128 stands for zero in the data rows.
Some points, each followed by its number:
[108  89 117  75 165 104 187 156 156 191 109 127 129  68 125 171 208 127 153 144 133  87 115  99] 0
[139 185 130 156 126 162 106 133 126 115 108 123 136 154 100 122 121 163 154  92  66 109 122 150] 1
[122  66 142 124 105 144 160 143 173  89 100 135 102 131 143  93 179 127 122 114 183 125 133 106] 2
[148  74 173 118 106 155 156 130 154 100 164  99  84 153 172 110 135 101 103 184 197 127 106  81] 3
[ 90  70 175 121 171 105 121 156 103 206 154  89 124  86 167 174 163 164 161 159 116 117  66  95] 4
[115 140 118 110 142 126 162 125 163 112  54 157 155 152 103 103 123  82 137 118  83  76 103  96] 5
[121 167  93 142 110 160 128 130  72 139 102  75 142 139 108 141 115 148 152  89  73 107 122 178] 6
[117  76 140  96 190 132 173 174 191 146 141 127 116 121 195 160 143  82 107 158 197 119  96  31] 7
[131  77 143  75 133  98 172 132 170 176 137  89  98  64 129 190 184 109 127 167 160 122 189 121] 8
[125  82 165 167 116 168 175 137 154  92 145 124 102 140 170 100 128 103 107 168 175 117  93  78] 9
[104 171 129 171 153 105  88 124 102 156 107 156 174  94  98 134 129 154 150  83  99 162 153 152] 10
[113 105 199 144 148 106 116 143 164 119 132 164 133  99 151 142 173 122 145 126 174 157 129  62] 11
[142 155  78 110 167  87  64 135 139 157 106 175 167 148  99 153 142 147 154  98  56 118 129 160] 12
[ 54  78  59 102 226  82 112 134 124 162 165 103 104  59 147  76 116 153 184 180 136 123 133 129] 13
[ 97 145 122 133 155 135  91 150 173 180 142 163 134  94 143 119 157 154 131  66  91 207 181  86] 14
[116 168  67 112 158  73 112 157 133 165  73 138 155  62  84 157 143 140 143 166 117  72 103 138] 15
[106 174  69 135 110 145  96 126 100 133  97 129 162 140 122 143 103 159 152 122  60 129 101 196] 16
[159  71 141 116 137 129 101  85 113 142 182 124 135  99 173 106  58 147 141 218 147 133 160 180] 17
[179 102 151 104 136 103 192  92 138 155 104 147 162 153  94 129 136 114 114 186 158  74 128  94] 18
[153 103 139 118 141 167 191 122 199  81 156 120  98 152 163 125 146 121 131 140 151 101  83  60] 19
[154 115 163 151  94 159 127 111 102  64 126 131 120 149 129 117 138 131 118 133 170 124 128 140] 20
[108 106 157  90 144 133 176  86 149 113 152 120  96 106 162 118 195  89 106 133 196 137 154  66] 21
[152  55 104  90 159 108 137  93 144 127 200  85 114 124 186 109  91  95  86 219 217 103  92  90] 22
[180 113 178 111 154 155 162 128 192 121 183  79  99 178 159 132 131 111  74 146 182 109  77  60] 23
[157 144 133 108  91 179 117  92 132  93 110 120 112 160 135  86 132 124  94 133  81 114 163 124] 24
[136 157 103 152  96 151 138 107  79 102 141 113 126 146  92  97  90 153 121 116  84 121 144 185] 25
[ 63 147 138 144 154 137 111 160 152 147  93 153 145 111 112 132 136 167 188 104  72 169 141 150] 26
[146 205 109 100 160  93  62  77  60 139 172  89 112  97 150 142  93 104  95 130  86 101 130 159] 27
[146  80 151 112 128 140 207 121 144 105 184  97  84 171 150 124 121  92  77 174 194 121 111  68] 28
[115 143 142  93 181 105 176 111 176 168  62 163 206 170  80 147 109 120 121 142 133 109 110  79] 29
[157  94 147  96 121 134 164 119 158 103 138  88  73 140 177 131 148  85 110 167 203  96  97  64] 30
[ 79 164 107 160 148 156 129 136 106 130 103 146 158 103 105 124 128 137 179  80  82 151 152 153] 31
[147 142 135 163 122 106 143 113  87  82 151 118  84 135  86 118  82  86  76 164 152 179 166 150] 32
[130 118 154 133  91  94  98  85 121  81 182 110 106 160 174 117 109  69  72 179 180 116 134 144] 33
[168 167 118  96 190  85 144  98 137 194 141  82 164  73 147 169 162  77 105 155 191 126  28  99] 34
[136 144 127 148 114 120  75 168 152 181  99 123 150 163  88 127 135 197 169  82 143 116 140 133] 35
[177  97 147  98 115 128 176  89 142 125 138  98 119 131 172 163 151  93  82 161 183  91 109  53] 36
[184  82  83 139  80 118 190 105 120 139 174 116 139 142 166 108 141  99  95 116 177 104 118  73] 37
[ 81 156  84 117 124 155 111 146 128 115  86 132 132 104 109 111 153 155 155  73  65 148 132 159] 38
[147 129 150  96  93 167 156 114 152 170 116 162 100 158 178 134 158 102 102 100  68 143 156 103] 39
[ 81 130 134 114 142 137 110 162 160 140  77 143 133  86 144 147 169 159 199 129  85 121 113 121] 40
[190 110 153 141  78 134 149  87 127 128 144 102 124 167 154 139 130 112  79 161 160  97 141  78] 41
[166  92 154 105  93 129 172 105 138  92 141 106 128 146 162 150 166 101  89 151 177  91 102  80] 42
[152 133 100 105 116 141 158  93 107  97  74  85 104 118 153 142 157 116 131 144 160  65 119 100] 43
[ 79 187 106 113 153 122 129 142 130 154 110 127 171  83  94 151 137 179 134  88  42 141 125 154] 44
[138  78 163 107 111 151 184 140 165 123 138 115  87 150 179 136 152  96 103 165 183 111  98  53] 45
[122 203 131 151 185 152  72 137 154 142 148 111 154 158  91 118  89 176 127  75  69 139 114 177] 46
[103 145 182 141 157 121 130 119 123 136  90 163 170 111 118 131 168 135 172  93 110 158 129 119] 47
[ 72 152  86 116 169 155 152 134 131 136  85 135 165  98 104 143 156 175 164  98  61 129 121 127] 48
[ 95 127 137 154 126 170 173 150 137 129 104 144 113 162  95 109 135 161 164 127  70 151 151 121] 49
[ 72 119 167 162 157 138 127 156 155 137 119 158 140  91 147 131 161 139 180 108 129 175 148  76] 50
[112 145 140 182 105 177 113 163  65 122 170  58 141 168 165 147 106 125 137 135 112 138 111 159] 51
[ 89 167  58 102 113 150 133 131 120 117  94 130 108 140 108 113 100 181 194 112  97 112 133 147] 52
[117  84 181 128 157 113 130 155 173 129 128 140 116 110 186 146 168 120 142 151 180 153 107  37] 53
[177 193 128 167 110  87  97  95  84 135 130 124 159 120 107 113 136 115 117 114 152 147 105 177] 54
[100 176  96 132 149 117 118 120 117 168  68 137 179  93  98 154 134 148 152  83  67 129 125 159] 55
[141  70 171 104 131 132 164 136 167 115 162 104  91 143 185 136 148 102 104 176 209 126 107  53] 56
[155  91 198 153 122 145 136 128 153 133 180 145 113 175 153 124  97 127 107 155 181 201 164  97] 57
[121  91 153 118 116 167 157 146 141  97  81 129 107 121 140 139 174 151 163 137 137 121 107  88] 58
[157 117  97 149  74 126 124 130  89 115 132 133 121 144 104  71  94 144 138  92 107 148 154 166] 59
[164 110 117 137  69 155 132  94  93  94 142  72 102 153 120 101  90 113 102 150 139  89 126 172] 60
[158 123 162 140  98 105 161 149 108  99  86 148 130 140 106 110 124 130 132 102 123 138 150  96] 61
[139 125 134 139  82  83 124 142  92 147 179 139 126 186 107 165 149  70 140 160 132 112 111 200] 62
[201 138 117 126  71 125  96 138 134 167 139  87 130 187 114 119 113 166 126 113 179  71 126 129] 63
[104 183  86  98 151 118 145  98 116 138  89 142 170  68  91 128 173 126 145  81 104 116 137 138] 64
[120  72 167  97 166 115 160 152 191 149 153 115 104 112 189 151 158  95 127 167 190 121 105  29] 65
[158  89 153 176 134 103 116  99 109 106 210 127 129 120 148  93  98 112 110 180 198 153 156 105] 66
[ 90 134 144 156 117 139  96 160 119 110 119 159 106 113 117 101 140 160 179 132  93 163 142 159] 67
[ 93 172  84 127 169  96  72 124 106 162  80 128 143  89 109 120 117 146 182 103  89 121 148 181] 68
[134 124  45  40 231 121 122 150 192 121 194 150 106 190 130 149 169 103  92 163  97 187 103 135] 69
[179 123 140 109  91 103 129  79 124 154  85 123 166 101 149 170 140 137 133 125 139  86 126  84] 70
[113  55  72  88 200  98 120  77 127 148 162  88 138  51 167 101  98 129 129 214 167  73 113 119] 71
[151 106 126  70 127 147 174  98 129 102 123  74  79 150 174 141 135  98  64 160 158  70  98  70] 72
[117 115  72 130 187 146 136 154 163 199  87  87  50 111 145 185 150  89  33 129 180 186  75 105] 73
[131 170 100 157 106 127  89 116  92 124 116 142 164 121  84 119  95 149 126 110  88 130 144 196] 74
[130 110 119  77  57 131 152 146 158 160 154 133  62 162 201 135 120 140 153 168 167 104 124  83] 75
[138  71 136 121 108 104 123 115 147 167 117 145 198  69 150 125 157 113 150 118 135  58 127 113] 76
[109 172  87 146 119 131  86 141 109 148 106 125 148 137  80 116 102 171 157  77  89 129 139 195] 77
[193 147  98 136  86 112  92 106  72 135 200  57 142 118 135 137 110 130  71 120 137 109 155 152] 78
[120 155 135 172  93 134  98 119  94 103 112 134 140 123 112  97 115 152 149 129  95 125 134 173] 79
[157  74 168 117 123 124 152 123 154 116 184 106  91 153 177 122 137  96  79 181 214 121 111  67] 80
[ 88 142 147 124 167  91 170 169  98 131 139 165 106 131  74 110 144 148 155 120  66 164 146 139] 81
[127 114  56  34 128 120 154 144 180 160 159  74  70 173 160 152  72 136 124 169 217  90 101  60] 82
[139 120 142 119 103 161 180 101 102  69 125 110 109 201 121  99 136  97  99 134 157 131 112 131] 83
[157 132 103 125 145 118 122 188 112  81 134 104 138 166  50 154  88  97 153 201 161  98  96 138] 84
New points follow, each followed by the numbers of its three nearest points above, nearest first.
[147 157  87 140  88 142 106  94  81  96 109 103 124 156 105 101  87 138 121 121 115 110 137 189] 25 74 79
[113 180  99 140  94 126  97 121 100 115 117 120 140 122  98 106 105 158 127 111  69 129 138 201] 74 77 79
[147 153  82 120 164 118 146 198 109 121 105  97 133 134  32 162  90 119 171 180 117 110  98 143] 84 15 6
[112  74 167  91 170 117 166 157 190 147 139 123 115 107 178 147 175 113 147 165 178 129  94  36] 65 53 7
[141 174  95 141  92 139 101 105  98 126 102 120 148 116  98 118 105 153 137 109  88 102 141 189] 74 79 25
[180 108 138 131  56 104 122 108 109 160 164 164 102 145 197 143 135 106  86 136 113 120  98 120] 41 39 37
[116 167 100 133 132 100  99 126 115 168  79 128 184  89 116 150 122 155 157  86  63 106 134 152] 55 68 44
[151 161  89 126  83 142 111  94  89 100 102  98 129 139 112 126  98 150 124 122 102  95 133 188] 25 6 74
[ 88 106 137 170 199 158 210 157 194 173 141 110 182 110 152 140 101  83  70 126 164 127  68  61] 7 65 9
[133  83 147 145 103  85 138 100 150 119 104 152 147  80 144 107 158 151 133  94 153 109 150 158] 76 2 61
[184 103 140 139  82 157 170  96 148 127 163  94 101 194 147 123 127 106  75 157 166 121 142  84] 41 28 3
[125 152 168 186 200 100 115 119 155 187 114 151 139 101 145 164 138 100  55 128 175 185 119  66] 11 53 50
[195  94 184 109  86 111 151 119 123 107 131 121 104 150 154 104 112 107 102 154 161 113 138  91] 41 42 3
[134  98  93  66 119 100  86 134 171 111 194 134  78  81 202 114 178 109  80 107 159 161 127  72] 21 53 56
[ 74 127  67  96 220  86  87 106 117 163 199 123 128  51 108  66 118 115 132 167 155 142 189 163] 13 71 68
[122 100 111 101 107 188 177 138 133 102  61 111 112 132 125 145 158 126 134 126 129  93 104  91] 58 43 2
[199 115 148 159  79 117 117  96 110 114 170 105 128 168 145 120 114 115  81 143 192 110 131 121] 41 33 20
[118  52 167 110 121  75 190 113 191 139 131 144 128 122 126  87 158 107 108 119 200 111 139 113] 2 21 45
[146 158 151 163 143  71 125 143 112 125  91 127 141  82  87 191  68 134 136 148  96 156 134 137] 10 74 55
[175 113 100 146 112 142 126 121 128 142 121  72  43 120 154 161 134  90  20 151 180 159  95 115] 73 72 30
[110 124 131  92 166 133 179 117 159 121 127 161 102 127 117  77 173  65 105 125 190 141 169  57] 21 2 45
[136 122  67  31 188 101 135 139 164 124 153 172 103 184 116 152 205 106 122 164  90 146 100 157] 69 12 81
[130 141 142 152 202  60 132 178 138 130 141 153 112 117  72 177  58  93  95 165 121 224 124 126] 32 81 84
[132 106  96 122 124 167 149 138 141 132  76  87  26 126 152 159 154  98  67 151 170 139  71 102] 73 72 30
[153  96  89 148  84  89 159 132 123 152 172 165 130 119 176 102 173 112 137  99 144 124 125  66] 37 76 2
[149 157 166 138 159  97 158 108 155 146 105 179 199 183 103 138  73  95 103 159 136 111 139  87] 29 18 5
[157  91 183 141 102 141 134 106 149 117 157 124  99 151 175 108 137 121 135 190 173 124 130  71] 3 80 9
[ 75  59 147 127 137  97 162 144 199 145 106 153 130  84 129 110 182 131 131  74 171 147 135 130] 2 11 50
[155 103 141  88 167 152 202 144 166  95 193 106  80 176 114 104 111  90 100 184 122 133 135  56] 28 19 23
[181  90 172 122 115 116 135 106 158 122 177 108 109 138 188 128 138 100  88 167 205 104 112  66] 80 56 3
[100 154 149 164 178  78  94 135 144 177 113 175 181  70 114 154 127 140 157  91 117 143 153 111] 10 47 50
[ 97 139 150 134 128 107 106 152  97 119 143 181 102 123 100  74 150 132 164 107 111 177 142 163] 67 81 79
[148 159 146 151 102 117  75 116 119 142 101 135 146 101 128 112 122 160 167 135  79 116 149 147] 79 1 74
[117 170  43  84 172 115  83 150 136 136 139 164 137 176  83 117 129 136 131 118  52 163 125 203] 12 16 77
[174 126  80 154  69 120 120  99  81 133 148 126 136 122 133  85 127 140 138 116 123 104 147 168] 59 25 79
[160 136  69 135 167 104  96  98  91 124 111 132 173 133  72  87  67 121 141 155 103  79 137 168] 74 25 79
[112 164 108 129 118 150  95  97  67 105 106 107  82 148 118 112 106 136  89 116  87 120 145 191] 25 79 74
[ 83 108 134 156 126 131 124 167 139  97 142 184  82 131 127  86 136 154 140 126  73 173 127 128] 67 49 81
[128 117 121 122  95 154 139 133 146 106  96 117  89 157  60  95  85 143  75  55 158 171 117 153] 59 61 83
[ 78 139 149 122 156 136 115 156 156 133  70 145 124  81 147 122 158 158 196 107 115 124 117 108] 40 50 26
[143 124 109 116  83 170 175 104 110  85  84 105 107 143 123 129 140 132 124 132 128  83 110 135] 43 83 20
[148 118  86 166 117 142 150 118 123 192 198 134 176 125 146 121 153 168 137 101  84 156 180  94] 14 10 49
[141  88 161 121 112 136 124 178 161 151 124 128  98 104 120 110 183 169 181 148 161 106 144 112] 58 2 40
[ 77 152 126 133 185 114 105 145 165 133 120 171 161  72 125 141 140 154 197  99  78 155 125 130] 26 40 31
[108 144 135  96 147 112 140 140 155 178  79 142 171  74 147 171 164 152 169 114  92  91 113  83] 40 0 48
[108 113 133 196 165 174 226 114 181 121 145 123 176 134 134 101  96  94  71 108 140 131 102 111] 9 19 83
[152 119 128 110  98 173 174  89 104  72 161 100  86 144 146 108 154 104  91 159 169 112 126 129] 83 20 42
[146 105 131 171 166  87 129 174 127 100 100 189 106 104  91 166  85 105 125 155 156 180 112 105] 61 32 11
[132  74 111 137  93  81 156  94 140 119 166 132 120 131 107  62 115 124  83  88 163 132 163 203] 59 60 25
[163 104 107 112  58 122 153 112 115 204 152 156 111 145 184 167 136  90  94 122  89  91  86 131] 39 37 70
[163 119 163 135  74 112  88 100 117  86 144 125 123 120 155 124 129 143 148 164 133 110 145 126] 20 79 41
[166  83  71 157  89  99 156 122 121 186 195 142 163 108 180 100 151 124 128  97 147 114 124  77] 37 76 70
[155 151 156 102 121 174  97  89 161  95 118 142 112 144 147  89 123 112  89 124  94 146 184  94] 24 39 20
[118  90  83  56 146 152 148 152 215 162  77  87  69 132  99 148 103 119  47  76 192 155  67 101] 73 82 2
[115 109 192  77 163 100 155  40 129 123 190 103 131 180 175 147 163  92  97 122 172 168 108 125] 21 42 80
[172 129 111 167 125 116 138 124 109 129 117  89  59 135 114 174  98  88  23 152 177 185 100 128] 32 73 41
[168 136 128 137  78 134 132  90  94 114  94 104 130 123 106 136 116 130 116 127 114  65 133 145] 60 43 25
[131 147 136 168 105 116  99 132  92 108 163 144  95 161 102  80 103 129 141 110 137 184 166 170] 59 79 25
[129 160 161  88 147  67 108 130  61 135 156 165 100 133  78  89 128 119 120 125 115 176 124 184] 81 54 74
[145 133 138 125  73 185 159 113 106  84 105 123 115 165 123 130 107 137 138 136 136 126 141 152] 20 83 24
[ 40  84 106  69 164 195 154 215 178 143 121 101  96 147 187 159  95 128  94 128 146 119  43 123] 7 45 73
[ 97 162 145 169 146  95 104 137 113 128 101 167 167 106 109 127 146 136 161  85 110 154 158 136] 10 47 31
[162  93 175 153 112 126 100 126 134  74 141 146  95 133 161 106 141 111 143 143 180 136 124 115] 20 3 9
[197 107 167 147  96  96 150  91 126 118 178 100 110 157 155 124 110 107  85 166 184 118 130  86] 41 80 42
[ 91 173 103 136 149 124 117 138 125 154  81 148 179 104  95 150 129 151 170  74  75 133 134 160] 55 31 44
[156 108 128 114 134 148 123 141  48 151 197 132 159 161 105 138 117 159 107 124 170 137 207 130] 78 59 66
[ 91 160 111 140 161 131 110 145 127 164  79 138 175 102  84 143 134 159 163  85  65 123 132 168] 55 44 31
[116 133  95 104 121 139  88 134 163 137  93 122 118 136  50 105  60 161  85  35 142 168 119 179] 77 74 59
[ 69 110 139 144 155 117  78 138  73 205 168  90 133  86 138 152 129 192 157 128  77 139  94 174] 4 68 44
[157 115 183 173 126  99 153 121 108  87 126 141 117 140  92 150  94 105  96 168 157 176 136 115] 32 61 20
[128 148  85 101 162 131 121 108 122  88 223 147  98 164 119  79 147  72 100 135 146 186 194 147] 32 66 33
[161  63 161 109  97  67 123  97 180 134 177 114 121  91 183 110 133 113  87 150 212 111 136 120] 80 56 3
[166  82 182 139 128 113 143 117 149 107 184 113 101 162 159 120 125  80  79 160 214 149 130  77] 80 3 56
[152 197 151 174 184 126  65 163 154 143 180 113 160 163  79 121  85 169 134 106 102 141 116 158] 46 1 77
[177  97 161 106 113  94 146 108 144 123 186  91  99 147 187 133 138  89  93 163 212 116 123  65] 80 56 30
[ 96 169 148 122 187 105 140 122 174 166  79 182 198 174  68 120  92 144 136 123 110 143 128 113] 29 47 5
[129 158 135 163 114 149 130 162  71 141 155  33 134 132 153 162 137 145 144 103  84 119 138 118] 51 6 1
[107  83 160 137 134 137  61 104  89 152 191  88  98  97 177  91 108 177 134 183 102 133 127 156] 17 67 79
[138 149 100 140  97 145 128  99  89  70 104  95  89 169 126  95 104 121 127 131 154  97 129 158] 60 20 83
[107 108 130 102 206 123 196  94 216  61 183 158 139 120 138 136 115  95 145 123 142 156  93  89] 19 21 7
[ 51 169  75 105 149 176 126 173 130 136  91 141 162 147 128 152  81 143 150 120  71 159  69 188] 16 38 48
[ 72 120 121 118 188 112 133 143 163 157  74 149 157  70 116 156 165 158 193 119 105 138 128 101] 40 48 26
[164 151  84 134 144 162 177 133 117 128 161  87 142 151 204 157  91  67  60 142 157  46 119 117] 72 36 41
[201 152 117 139  79 133 123  85  94 122 110 110 157 134 129 148 111 127 111 124 143  79 128 127] 70 41 60
[ 55  83 163 132 105 127 154 103 161  65 142 107 142 147 155 144 114  72  69 180 128 100 129 135] 33 9 42
[ 98  87 106  56 207 164 138  87 110 148 179  81 158  71 154 165 139 149  91 146  77  62 128  99] 71 0 4
[ 55 102 155 133 101 106 125 101 143  74 124 118 172 139 149 146 102  62  77 169 103  98 130 154] 33 20 83
[199 172 124 106 143  84 122  58  92 155 160  80 149 108 152 162 133  79  70 142 167  94  76 107] 34 36 78
[139 172 143 167 130 107 119 100  99 130 100 154 191 116 105 160 122 134 132  86 117 136 152 128] 10 47 74
[110 157 174 149 174 143 112 173 195 131 103 134 134 117 137 137 158 162 171 108  99 117  85  88] 40 50 47
[117 194  92 120 113 137  77 122  96 144 126 149 170 142 132 151  72 152 131 123  84 136 106 219] 16 74 77
[139 113  81 101 168 108 101 166 162 140 186 213 101 191 137 131 167 124 102 152  68 186 119 106] 69 12 81
[147 160  98 153  96 152 114 104  72 117 124 101 145 162  90 111  99 140 115  95 105 134 147 190] 25 74 59
[147 135 201 116 139  58  99 150  90 141 163 174 121 102 123 114 154 120 137 133 158 175 129 117] 11 47 61
[193 121 144 117  83 126 140  81 114  97 128  98 131 144 163 148 128 113  93 163 164  87 122  92] 41 42 36
[108 160 113 146 155 126 127 138 115 171  80 147 184  96  89 153 144 160 156  87  81 130 149 146] 55 10 31
[142  70 176 100 133 129 154 136 177 121 162 108  90 131 185 129 146  97  98 181 200 119  94  50] 56 80 45
[124 133 107 118 131 141 150 137 127 119  48 150 149 147  84 105 121 105 158 109  92  78 105 115] 5 61 1
[111 163 111 151 123 150 157 162 121 139 101 137 130 177  63 129 124 134 160 114  71 145 164 132] 49 1 31
[188 132 155 157 109 132 110 127 146 118 131 154 138 126 165 182 127  86 128 111 109  85 108  84] 70 41 42
[111 147  85 106 122 155 104 142 165 121  96 116 111 151  52 103  67 160  96  45 123 158 113 192] 77 46 38
[146 119 118 140  91 182 191 100 106  81 103  96 117 158 125 119 113 114  94 131 145  96  99 120] 83 60 20
[148 114  68 123 139 154  93 125 116 120  35 138  76 111 118 164 140 128  96 133 140 111  82 154] 43 58 15
[129 166 102 149 105 134  80 115  96 121 129 143 148 140 101  97  96 154 137 115  85 147 145 207] 74 79 77
[174 120 111 103 157 118 165 183 120 100 138  89 127 157  59 152 118  99 154 201 180  90  97  99] 84 18 30
[121 164  99 156 102 137  89 115  91 117 122 129 140 143  90 102  95 148 135 108  94 142 148 207] 74 25 79
[149  85 155 107 101 135 181 121 146 101 102 121 128 116 154 152 168 114 116 157 175  95  94  74] 42 36 45
[149  89  63  97 121 108 164 107 127 165 207 121 135 103 198 120 161 101  80  79 158 118 134  44] 37 36 21
[184 119 145 146  48 135 146  94 100 135 139 139 122 163 149 136 127 107 110 120 128 109 118 124] 41 20 60
[129  72 121 101 164  99 159 158 171 207 139 139 136  52 149 138 197 131 163 142 138 103 126  72] 0 76 8
[186  95 160 156 105  87 111 108  99 147 186 142 133 112 123 106 151 123 116 164 169 126 171 141] 66 20 41
[126  95 183 174 112 143 118 127 124  79 155 136  92 146 133  91 132 114 123 150 180 167 140 133] 20 57 66
[ 85 112 147 112 147 134 139 153 159 128  71 148 128  75 136 154 169 149 177 133 105 119 102  79] 40 58 50
[130  40 108  98 189 125  61 130 139 107 139 157  86  89 163 127 132 119 149 198 184 118  87 111] 71 22 53
[181 121 153 149 145  50 131  82 155 164 146 118 165  84 148 137 161  95  96 110 219 138 109 109] 34 70 11
[174 157 133 155 118 117 104 106  66 180 180  35 169 138 156 180 106 126 112 104 125 111 145 123] 78 51 27
[160 118 188 152  94 116 130 116 107  87 138 139 140 128 143 130 153 116 123 146 161 113 125  95] 20 42 41
[117 127 128  91 155 105 186 142 172 163  77 155 170 116  77 163 138 127 119 184 140  74  83  71] 29 18 0
[147 103  98 104  86 151  97 127 107  67 147  78  85  80 123  98 131 104 110  96 136 102 156 131] 60 20 24
[ 81 135 123 110 145 129 165 168 149 137  74 139 135  79 120 159 157 149 182 137  87  98 104  96] 40 48 58
[128 124 118 135  82 123 114 111 107  62 131 148  68 169 130 116 127 115 119 153 168 129 126 167] 20 83 60
[114 122 145 105  88 150 154 118 116  75  85 118 103 147 132 115 154 145 155 137 117 103 107 129] 58 20 43
[109 138 167 141 153 159 127 160 188 121  87 126 135 129 133 129 160 166 184 125  99 113  85  98] 40 58 47
[188 118 151 132  64 112 108  79 115 108 164 102 117 143 166 116 133 117  97 159 151  93 130 124] 41 33 60
[ 69 114 138  94 158 119 123 103 146 131 195 139  86  97 131  74 161  77  74 127 192 172 207 118] 21 66 33
[140 165 151 143 149 135  86 157 148 172 103 137 153  80 146 170 133 145 195  97  92 114 137 117] 40 26 47
[120 113 149  81 126 159 159 166 150 123 163  66  49 124 145 187 143 102 129 212 138 148 173 116] 8 3 56
[132 123 188 178 146  88 107 133 133 149 151 163 156 111 138 134 147 124 142 113 179 183 161  77] 11 50 47
[131 126 128 128  96 167 174 124 135  91  92 124 102 147 142 137 148 136 157 140 168 111 129  71] 58 43 2
[136 117  56  43 138 144 160  91 149 117 215  72  85 161 170 138  82 170 108 182 189 114 138  85] 82 22 28
[119  58  51  83 211  91 108  83 126 153 187  77 139  71 147  99  78 122 113 223 170  84 107 143] 71 22 13
[117 160 117  85 161 153 113 119 101  86 173 114  61 149 214 127 125  97  61 147 107  80 145 117] 72 24 33
[103  76 196 133 138 106 174 162  92 154 162  92  88 114 132 136 134 180 143 121  92 157  82 103] 4 81 58
[ 61 117 126 133  80 102 136  95 133  77 146 111 117 178 141 147 120  64  63 163 125 113 132 181] 33 83 60
[ 94 105 126  86 153 153 185 160 176 128  74 125 120 102 142 157 175 136 162 129 123  94  92  68] 58 0 40
[152 116 117 138  73 170 148  94 100  75 126  87 112 172 111 110 114 126  95 134 150 104 127 148] 60 83 20
[101 164  74  86 152 121 110 121 133 140 101 133 156  48 133 148 155 145 123  45  84 148 158 120] 64 44 55
[123 103 157 120 122 101 114 105  88 204 139  97 153  69 171 186 149 166 139 131 106  80  95 108] 4 70 76
[191 154  98 129 139 107 116 157 114 100 147 103 146 137  63 139  87 129 183 182 126  85  99 154] 84 79 1
[120 138 148 167  89 121  76 135  88 120 146 102 111 118 105  92  91 156 124 132  80 128 139 184] 79 25 74
[ 83 162 130 122 195 148 143 149 155 144  90 133 149  99  96 148 167 178 170  82  87 139 102 109] 48 26 40
[111 146 126  57 178  89  76  78  88 161 216  82  70 118 182 132  85  94  34 139 123 118 161 119] 27 33 78
[104 161 107 146 133 159 112 117 119 126 103 129 167  96 131 124 123 139 185  94  59 128 156 142] 31 38 55
[ 88  64  41  91 220 112 106  99 138 179 121  70 105  39 166 128 125 130 106 201 150  96  86 133] 71 13 22
[164  89 165 112  79 181 165 135 139 149 152 150 143 161 164 131  86 149 140 146 138 186 167 151] 57 20 39
[128  84 163 101 100 136 155 147 166 124 149 152  78 125 197 140 173 119 124 174 145 122  95  70] 45 56 53
[109 126 154 136 104 113 118 126 135 124  91 138 153  84 130 135 159 165 177 125  87 105 129 115] 40 47 67
[108 169 136 179 134 123 109 114 104 149 105 147 196 109  98 135 111 142 125  72  96 139 153 148] 10 31 74
[179 126 121 133 127 116  89 109 106  79  84 173 126 138  92 137  81 118 123 160 153 111 102 143] 20 84 79
[176 124  78  77  69 148 141  96 107  84 168  82  91 138 159 110 127 105  62 120 158 106 137 130] 60 72 78
[ 89 133 148 154 127 140 110 154 125 105  98 162 129 107 115 103 144 168 179 120 103 156 134 146] 67 26 31
[ 72 133  44  43 162 101  71 147 179 145 162 115 125  60 148 123 158 135 100  42 121 180 147 153] 14 38 64
[197 169 130 148 151 117 110 176 118 100 162  94 136 174  56 132  85 125 155 164 151 105 103 134] 84 63 1
[130 138 136 102 126 137 104  79  71  87 191  99  61 160 159 107  90 113  54 141 131 126 159 138] 33 60 32
[132 169 126 149  85 130 109  86  90  98 141 112 132 150 111 102 102 139 117 107  92 139 135 198] 25 79 74
[166 134  91 161 122 156 161 155 162 165 146 125 160 135 137 120 146 153 160  63  91  80  90  92] 1 35 48
[176  86 177 131 126  97 135 111 150 139 179 112 125 139 174 140 145  91  81 162 219 125 137  64] 80 56 36
[138 116  85  43 130 138 140 133 196 126  50 131 109 142  86 152 115 141  85  52 138 120  90 122] 5 38 29
[101  58  53  80 225 109  90 110 132 118 130 121  98  79 154 103 111 109 153 197 189  84 101 122] 71 13 22
[116 102 117  92 153 121 185 152 182 155  89 131 143  92 134 177 183 114 128 154 141  87  82  45] 0 7 65
[ 94 121 174  94 177 131 143 177 166 154 144 108  87  93 131 209 159 114 155 185 139 179 172  85] 8 53 11
[166 128 193 166 110  98  71 107 132 128 182 132 137 111 171 105 123 130 116 139 176 155 157 111] 66 57 11
[117 154 115 122 122 150 103 183 156 187  79 125 143 156  89 141 132 191 188  91 125 116 130 149] 35 77 26
[154 139 158 183 104 174 164 117 149 140 142 127 136 175 163 131 136 125  89 140 138 106 157  70] 41 9 42
[176 165 120  95 181  80 137  99 141 187 128  94 164  58 139 161 173  89 132 159 170 103  47 100] 34 70 0
[ 85 130  94 105 177 142 134 155 129 173  72 143 148  72  88 146 164 157 178 102  84 119 128 154] 48 55 40
[ 67  84 130 108 114 128 168 139 169  82  97 133 137 131 156 168 143  71 106 154  93  77  91 102] 5 58 42
[127 160 153 106 159  98 141  94 173 164  77 177 185 182  83 105  81 137 137 172 109 113 123 117] 29 5 18
[153 111 148 144  71 158 140 122 114  78 117 125 102 144 130 110 138 142 124 153 146 106 138 122] 20 83 60
[139 155 162 173 153 163 131 141 183 188 171 131 135 205 116 113 109 165 119 122  77 171 164  98] 49 46 57
[ 76 152 154  93 183  68 113 177 107 160 113 163  52  99  97 122 166 109 113 125 136 199 111 142] 81 67 47
[169  60 155 141 118 141 112 123 141  95 201 133 156 117 139  95 109  87 154 173 165  88 116 108] 66 9 3
[ 94 131 143 105 124 159 181 132 137 101  87 135 105 114 125  97 194 118 158 126 144 122 137 104] 58 2 21
[202 143 149 129 146 151 155 157 161 187 140 119 126 134 148 212 134  94 145  81 138 103 118  70] 70 36 39
[135 156 117 159 109 131  97 102  66 129 121 133 162 131  90 117 104 142 125 104 103 132 165 185] 74 79 25
[166 156  45 118 150 124  87 108  43 177 104  92 105 140 128 162 112 117  79 119 190 113 158 155] 78 27 54
[134 122  79  72 147 144 176 133 148  96  93 159 131 171 103 149 197 119 117 126  91 108 112 101] 5 58 48
[ 99 112 102  85 154 142 163 143 164 162  47 108 114  97 144 184 178 138 137 119 120  94  82  71] 0 58 40
